<59>: .36	.52	.64	.70	.68	.58	.43	.24	.02	-.22	-.41	-.56	-.66	-.68	-.64	-.53	-.35	-.16	.06	.27	.46	.60	.67	.68	.60	.49	.30	.10	-.13	-.33	-.51	-.63	-.70	-.67	-.59	-.44	-.26	-.03	.20	.39	.55	.64	.68	.65	.54	.39	.19	-.04	-.25	-.44	-.61	-.67	-.69	-.62	-.49	-.31	-.12	.11	.32	.49	.62
<68>: .25	.02	-.19	-.42	-.55	-.62	-.61	-.51	-.35	-.13	.09	.30	.47	.59	.62	.56	.43	.25	.03	-.19	-.40	-.54	-.62	-.61	-.52	-.36	-.14	.10	.30	.48	.60	.63	.56	.44	.25	.03	-.19	-.40	-.55	-.61	-.61	-.51	-.35	-.15	.07	.31	.48	.59	.63	.58	.42	.25	.03	-.19	-.39	-.53	-.62	-.60	-.51	-.36	-.14
<152>: -.60	-.68	-.63	-.51	-.29	-.03	.25	.47	.64	.68	.62	.47	.25	-.03	-.29	-.51	-.65	-.68	-.61	-.45	-.21	.06	.33	.54	.67	.69	.59	.40	.15	-.11	-.37	-.57	-.69	-.67	-.56	-.37	-.11	.18	.42	.58	.68	.66	.53	.31	.05	-.22	-.46	-.62	-.69	-.65	-.49	-.29	.01	.26	.51	.64	.69	.62	.47	.23	-.05
<82>: .32	.26	.16	.07	-.03	-.11	-.21	-.30	-.36	-.43	-.46	-.50	-.48	-.51	-.47	-.42	-.37	-.30	-.22	-.13	-.04	.07	.14	.25	.31	.38	.46	.48	.49	.50	.48	.46	.41	.35	.26	.19	.09	.00	-.09	-.19	-.27	-.35	-.40	-.46	-.49	-.50	-.50	-.48	-.44	-.39	-.32	-.25	-.15	-.06	.03	.12	.21	.29	.36	.42	.47
<124>: .51	.56	.56	.53	.49	.41	.33	.22	.11	-.02	-.14	-.25	-.36	-.43	-.50	-.54	-.54	-.55	-.49	-.46	-.38	-.26	-.16	-.04	.10	.20	.30	.41	.48	.53	.54	.55	.53	.46	.40	.30	.19	.09	-.04	-.16	-.28	-.36	-.45	-.51	-.55	-.56	-.53	-.50	-.43	-.36	-.23	-.12	.00	.11	.22	.33	.41	.48	.54	.54	.55
<156>: .37	.43	.47	.50	.54	.58	.63	.67	.67	.71	.73	.77	.79	.81	.82	.84	.86	.86	.86	.85	.86	.85	.83	.82	.81	.80	.77	.77	.73	.70	.66	.63	.60	.57	.53	.50	.45	.42	.34	.30	.25	.23	.16	.12	.06	.01	-.03	-.08	-.12	-.18	-.24	-.28	-.32	-.38	-.42	-.47	-.51	-.53	-.59	-.62	-.65
q: .36	.52	.64	.70	.68	.58	.43	.24	.02	-.22	-.41	-.56	-.66	-.68	-.64	-.53	-.35	-.16	.06	.27	.46	.60	.67	.68	.60	.49	.30	.10	-.13	-.33	-.51	-.63	-.70	-.67	-.59	-.44	-.26	-.03	.20	.39	.55	.64	.68	.65	.54	.39	.19	-.04	-.25	-.44	-.61	-.67	-.69	-.62	-.49	-.31	-.12	.11	.32	.49	.62 => <59>
q: -.60	-.68	-.63	-.51	-.29	-.03	.25	.47	.64	.68	.62	.47	.25	-.03	-.29	-.51	-.65	-.68	-.61	-.45	-.21	.06	.33	.54	.67	.69	.59	.40	.15	-.11	-.37	-.57	-.69	-.67	-.56	-.37	-.11	.18	.42	.58	.68	.66	.53	.31	.05	-.22	-.46	-.62	-.69	-.65	-.49	-.29	.01	.26	.51	.64	.69	.62	.47	.23	-.05 => <152>

<143>: .12	.07	.54	.32	-.05	-.27	.06	.54	-.32	-.33	-.51	-.65	.11	.11	-.45	-.14	.41	.27	.18	-.01	.13	.24	-.01	.39	.31	-.30
<88>: .12	.07	.54	.32	-.05	-.41	.06	.54	-.32	-.33	-.51	-.57	.11	.11	-.45	-.14	.41	.27	.18	-.01	.13	.24	-.01	.39	.31	-.30
<39>: .02	-.18	.17	-.26	-.38	.00	-.03	.55	.22	.32	-.58	.07	.06	.04	-.50	-.40	-.26	-.04	-.21	.49	-.07	.00	-.32	-.18	.26	-.25
<47>: .23	-.10	.66	.58	-.22	-.30	.05	.57	-.17	-.29	-.48	-.67	-.05	.26	-.53	-.35	.63	.21	.20	.01	.08	.30	.11	.48	.21	-.22
<93>: -.01	-.11	.28	-.27	-.30	-.14	.02	.38	.07	.17	-.56	-.04	.02	.10	-.10	-.15	-.11	-.08	-.25	.20	-.29	.02	-.16	-.21	.34	-.45
<179>: .02	-.18	.17	-.26	-.38	.00	-.03	.38	.22	.32	-.58	.07	.06	.04	-.11	-.40	-.26	-.04	-.21	.49	-.07	.00	-.32	-.18	.26	-.25
<109>: .06	.07	.57	.38	-.05	-.26	.13	.54	-.32	-.37	-.48	-.67	.11	.12	-.42	-.18	.44	.25	.19	-.02	.11	.28	-.01	.39	.31	-.31
<176>: -.01	-.11	.28	-.27	-.30	-.14	.02	.38	.07	.17	-.56	-.04	.02	.10	-.10	-.15	-.11	-.08	-.25	.20	-.29	.02	.21	.51	.38	-.22
q: .02	-.18	.17	-.26	-.38	.00	-.03	.55	.22	.32	-.58	.07	.06	.04	-.50	-.40	-.26	-.04	-.21	.49	-.07	.00	-.32	-.18	.26	-.25 => <39>
q: .02	-.18	.17	-.26	-.38	.00	-.03	.38	.22	.32	-.58	.07	.06	.04	-.11	-.40	-.26	-.04	-.21	.49	-.07	.00	-.32	-.18	.26	-.25 => <179>
<179>? => .02	-.18	.17	-.26	-.38	.00	-.03	.38	.22	.32	-.58	.07	.06	.04	-.11	-.40	-.26	-.04	-.21	.49	-.07	.00	-.32	-.18	.26	-.25
<88>? => .12	.07	.54	.32	-.05	-.41	.06	.54	-.32	-.33	-.51	-.57	.11	.11	-.45	-.14	.41	.27	.18	-.01	.13	.24	-.01	.39	.31	-.30

<84>: .28	-.44	.20	-.06	.17	.88
<128>: .46	-.67	-.02	-.21	.17	.88
<118>: .60	-.55	.20	-.06	.13	.85
q: .60	-.55	.20	-.06	.13	.85 => <118>
rev: -.44	.28 => <84>
<118>? => .60	-.55	.20	-.06	.13	.85
q: .46	-.67	-.02	-.21	.17	.88 => <128>
<84>? => .28	-.44	.20	-.06	.17	.88

<125>: -.30	-.40	-.36	.04	-.37
<17>: -.02	-.40	.12	.12	-.23
<144>: -.24	.66	.10	-.71	-.75
<154>: .56	.09	.84	.20	.66
<20>: -.20	.56	-.35	-.29	-.11
<53>: .08	.47	.37	-.47	-.46
<126>: -.48	.09	-.69	-.09	-.47
q: -.02	-.40	.12	.12	-.23 => <17>
rev: -.29	-.35	.56 => <20>

<103>: -.09	.02	-.06	.15	-.17	-.14	.01	.04	-.08	.02	.00	.01	-.02	.08	-.23	.22	.01
<65>: -.66	-.02	-.18	-.09	.01	.11	.02	-.01	.09	.06	-.01	-.03	-.01	.24	.42	-.25	-.01
<48>: .15	-.15	.74	-.24	-.28	-.12	-.06	.04	-.08	-.14	.02	.09	.06	-.14	.04	-.31	.03
<127>: .12	.11	-.45	.27	.41	.15	-.01	-.01	-.19	-.07	-.02	-.09	-.08	-.42	.05	.40	-.03
q: -.66	-.02	-.18	-.09	.01	.11	.02	-.01	.09	.06	-.01	-.03	-.01	.24	.42	-.25	-.01 => <65>
<127>? => .12	.11	-.45	.27	.41	.15	-.01	-.01	-.19	-.07	-.02	-.09	-.08	-.42	.05	.40	-.03
q: -.09	.02	-.06	.15	-.17	-.14	.01	.04	-.08	.02	.00	.01	-.02	.08	-.23	.22	.01 => <103>
q: .15	-.15	.74	-.24	-.28	-.12	-.06	.04	-.08	-.14	.02	.09	.06	-.14	.04	-.31	.03 => <48>
rev: .01	-.09 => <65>

<169>: .32	.18	.04	-.08	.35	-.31	.40	-.02	.36	.39	-.18	.16	.02	-.36	-.05	.12	.42
<56>: .16	.11	.04	-.22	.07	-.38	.26	.14	.36	.29	-.13	.04	.31	-.35	.04	.14	.31
<24>: .42	.16	.00	.22	.37	.11	.26	.13	.28	.32	.24	.25	-.12	.18	.42	.17	.24
<62>: .20	.01	.01	.43	.28	.62	.01	.15	-.18	-.02	.39	.20	.03	.73	.42	-.02	-.08
<102>: .21	.08	.06	.40	.28	.54	.05	.06	-.06	.04	.37	.19	-.17	.59	.32	.04	-.01
<120>: -.23	.03	.21	-.20	-.27	.01	-.02	.06	.04	-.06	.37	-.21	.41	-.05	-.41	.03	.11
<170>: .27	.20	.12	-.01	.37	-.10	.42	-.16	.32	.37	-.26	.13	.10	-.20	-.24	.06	.47
<163>: .04	-.14	-.24	.07	-.09	-.08	-.23	.25	-.15	-.16	.27	.04	-.12	.07	.51	.01	-.32
q: .20	.01	.01	.43	.28	.62	.01	.15	-.18	-.02	.39	.20	.03	.73	.42	-.02	-.08 => <62>
rev: .37	.04	-.06	.06 => <102>
q: .04	-.14	-.24	.07	-.09	-.08	-.23	.25	-.15	-.16	.27	.04	-.12	.07	.51	.01	-.32 => <163>
<102>? => .21	.08	.06	.40	.28	.54	.05	.06	-.06	.04	.37	.19	-.17	.59	.32	.04	-.01
q: -.23	.03	.21	-.20	-.27	.01	-.02	.06	.04	-.06	.37	-.21	.41	-.05	-.41	.03	.11 => <120>

